Rotation paths and how fast each direction turns (degrees a step)
Each turn is a multiple of 5 degrees from 10 to 175, or 0.
Each row of a path follows its step; steps can be skipped.

step 0: [ -2.9  -4.3  -7.8 -20.4  20.4 -14.1  13.0 -16.4   0.4   4.1   9.7 -11.8
 -11.9  -1.3  -7.0   1.5  18.3   7.6   0.0  -5.2   3.2  -6.0 -13.8 -34.1
  12.1  12.0  -7.4   6.2 -25.2  -0.4  13.9  22.4  10.9  -7.3  -7.5  35.1
  10.4   1.4  -5.1   3.7   4.3  18.1  30.6  24.2 -17.0  20.8  11.7]
step 1: [ 12.4 -18.3  29.6  13.9  -1.0   3.8  31.2  -0.6 -17.7 -25.8  -8.1  -9.6
   4.8  20.4  -7.0  13.4  16.8  19.8  -8.0   8.5   1.3 -19.8  -5.8 -22.2
  -1.7 -27.1  -3.4 -23.0  -2.4 -19.3  15.1  14.4 -12.8   3.4  -4.4  10.2
 -17.2  10.1  -9.4   3.9 -18.8  17.4   3.6   5.6   6.2  -4.6  -9.2]
step 2: [ -5.8  -2.9  14.6  -2.0  21.3   5.1  40.1  14.2  -7.9  14.1  17.4  14.4
 -11.8   3.9 -11.3  11.1  20.3  -6.0 -26.0   6.5  -2.5   0.3  18.8  13.6
   0.9 -20.9 -13.1  15.0 -19.4   1.2  -0.9   7.5  -0.6  21.9  19.2  14.4
  18.6 -26.2   6.3 -23.2  -2.0   8.9   3.9   8.5  -0.2   6.9 -16.9]
step 3: [  8.3 -12.2   6.5   6.0  -2.2  19.7  14.4  -8.6 -18.6   7.6  12.7  13.8
  29.8  -0.9  -6.8  27.1  11.9 -15.5 -12.1 -15.9   6.4 -17.6   1.6   3.8
  -3.2  42.7 -14.7  -1.4   3.7 -11.6  12.3  22.2 -38.0  19.8  -2.4  -2.5
   9.7  -0.2   0.9  -0.3   3.5   4.8  13.6 -15.9  -1.4  -9.1   5.7]
step 4: [-20.5 -17.3   5.1  -8.5  -3.8   1.1  -7.8  -7.9 -11.9  -1.6  20.2  -3.4
  -5.0   7.1  15.4  29.7   2.0   9.4  -1.3  -3.3  -6.1 -14.9  38.4   7.1
  26.8 -17.9 -23.7  15.3   4.3  -9.4   3.4  27.2   0.3  14.3  -6.5 -13.8
   7.7   3.8  -7.2  17.9  31.1  -6.6 -14.7  -3.9   1.2  21.5   3.0]
step 5: [  1.1 -30.2   1.4   0.5   2.2  -2.2  13.8 -12.6   8.6  -2.3  11.8  14.9
  -3.3  -8.2  23.5 -10.6  -7.3   6.3 -12.6 -20.9  -0.8   6.8   9.0   0.8
   6.3  11.8 -14.6 -12.0  20.4   4.8 -17.7  16.1   3.3  19.2 -28.2  -1.4
  -4.9  15.8  21.2 -15.6 -14.1  29.9  12.3  -6.8   2.3  38.6  10.7]
step 6: [ 17.6 -22.8   2.9 -22.2   3.7 -19.1  19.5 -26.3   8.6  -3.8  10.8 -30.8
  -6.4 -15.9  -4.6  -5.0  16.5   7.1 -26.1  24.3 -20.7 -16.4  -7.6   0.6
  14.4   1.5   4.4   0.2   4.4  20.4   3.7  10.7   0.3   8.3 -19.6 -23.0
   5.7 -15.9  -2.2  30.7   0.5   6.3  13.8   3.2   1.3   2.8   9.3]
step 7: [ -4.8  -8.6   5.6   1.9   3.1  -9.1  38.8   7.5 -13.2 -10.4 -17.5  -6.1
  20.4 -10.8  -2.2  -3.8  -7.8 -22.7  -8.1  -1.0 -19.7   4.1  -3.5 -21.7
 -17.3 -28.5 -21.7 -24.8   3.4   8.2   8.4   4.0   0.9   5.4 -11.5  -4.1
  32.8  20.3  15.3  14.3   8.2   1.9   1.4   8.6  22.5  15.5  -8.6]
step 8: [  0.9 -18.4   1.9 -14.7   4.5  -3.5  21.3  26.5  -3.9  -7.3  12.7  -2.6
   9.3  -3.3  -7.7 -12.0  12.6   2.1   9.0   9.3 -15.5 -13.0  14.3  19.5
   5.1   8.8   7.7 -14.7  -9.5  -6.9   0.8   2.1   2.1  -2.8  13.0 -29.4
  49.1   2.9 -25.5 -27.8   1.0  24.7  16.0   3.0  -0.6  -2.6   3.1]
step 9: [ 19.8   9.2   0.6  18.1   7.8  10.6  -0.6 -13.2 -27.8  -2.5  -5.1  15.7
  15.8 -20.7  22.7 -11.9  12.0 -17.9  -8.1 -15.3 -18.2  -8.4  28.7   1.0
  19.7  -5.5 -15.3 -14.3   7.9 -15.4  23.6  -9.7 -10.9  -8.6   3.6  -9.7
   5.7 -10.3 -12.4   4.5  16.2  -5.9  40.5   6.1  -5.6   3.0  -1.1]
step 10: [ 10.7 -13.8   5.6  -6.9   4.5  -2.7   9.7   1.3 -20.7 -31.0  -6.7   3.9
  13.4 -18.4  19.7  22.1   4.5   1.5   2.2  -8.6  -4.5  18.6  25.5  -0.5
  12.4   3.0  26.5  20.7   8.6   1.8   0.0   9.7   0.3   3.7  -3.7   0.9
  17.8   1.0 -31.6  -7.4 -12.6 -21.2 -14.7  -0.4 -15.3  38.7   3.0]
Directions:
[ 0.8 -0.6  5.1  4.6 -3.7  5.9  7.1 -1.3  0.3 -2.9 -3.8  5.8 10.5  5.6
  0.1 -6.1 -9.2  2.2 -4.1 -3.4  7.1  0.4 -2.0  0.2  3.0  4.7 -2.1 -9.2
  4.0 -1.3  5.8 -0.4 -1.3 -4.4 -5.7 -3.3 -4.6  3.3  8.4 -1.0 -1.0 -4.5
  0.3  2.1 -3.9 -1.5 -4.4]  175
[-4.5 -1.4 -5.9  3.8 -5.4  1.9  0.2  6.7  1.2  4.6 -0.7 -7.6 -1.6 -4.7
  1.0 -2.0  3.6  6.3 -0.3 -9.1  8.3  6.0 -4.5  4.3 -0.6 -0.8 -2.4 -0.2
  1.9  1.2 -2.9  3.4  0.2  2.8 -5.3 -4.0 -5.8 -2.2 -5.6 10.3 -2.2 -2.2
  2.6  4.2 -5.0  9.8  3.2]  60
[ -2.9   0.0  -5.4  -0.6   7.8   3.4   3.2   3.1  -5.1  -1.0  -0.1   2.5
   3.8  -2.6   3.6  -2.4   1.0  -5.8   0.7  -3.1  -1.7   3.3  -2.8  -1.8
   2.9   1.1  -7.2   1.8  -5.4   8.2  -6.2  -1.7   6.0   1.5  -1.7   5.2
  -0.5   0.6   2.6 -10.0   0.2  -3.9 -12.2   7.5   0.9   8.6  -3.6]  140
[11.6 -0.3  0.4  5.7  5.6 -0.4 -7.7 -0.7 -6.8 -3.5 -3.6 -7.2  0.9 -3.2
  0.6  6.3 -3.3 -1.3 -6.5 -1.2  5.9 -2.8  4.7 -5.5 -1.0 -5.5 -4.4 -4.4
 -5.5  2.1  1.9  4.2  2.1 -1.1 -2.1 -1.9 -0.9  3.6 -2.6  6.7  2.4 -4.5
 -7.8  1.9  0.2 -6.9  6.1]  125
[ 4.1  6.3 -4.2 -0.9  2.8  1.2  7.5 -1.3 -2.2  6.6 -9.7 -5.6  0.4  2.0
  1.0 -8.9  2.4  1.4  6.8 -1.0 -5.3 -5.1  3.7 -4.0 -2.5 -2.3  6.7 -8.9
 -0.6 -3.9 -5.0  4.9  1.6 -3.5  0.0  3.9  6.2 -0.5 -4.0  1.9 -0.6  2.8
  0.2  6.2 -7.9 -1.9 -4.6]  45
[ -2.6   2.5  -1.1   0.0   4.1   3.9  -9.2   2.9  -3.2  -2.1   2.3   0.3
   4.7   1.4  -4.0   5.3   0.3   3.7   0.4   0.5  -1.5  -1.4   4.2   5.5
  -1.0  -4.6   7.2  -3.1   4.4   4.4  -7.6   5.7  -7.3  -0.9 -11.8   5.1
   1.6  -4.3   3.4  -6.4   2.5  -8.1   8.7   2.7   2.8  -0.4  -0.5]  55
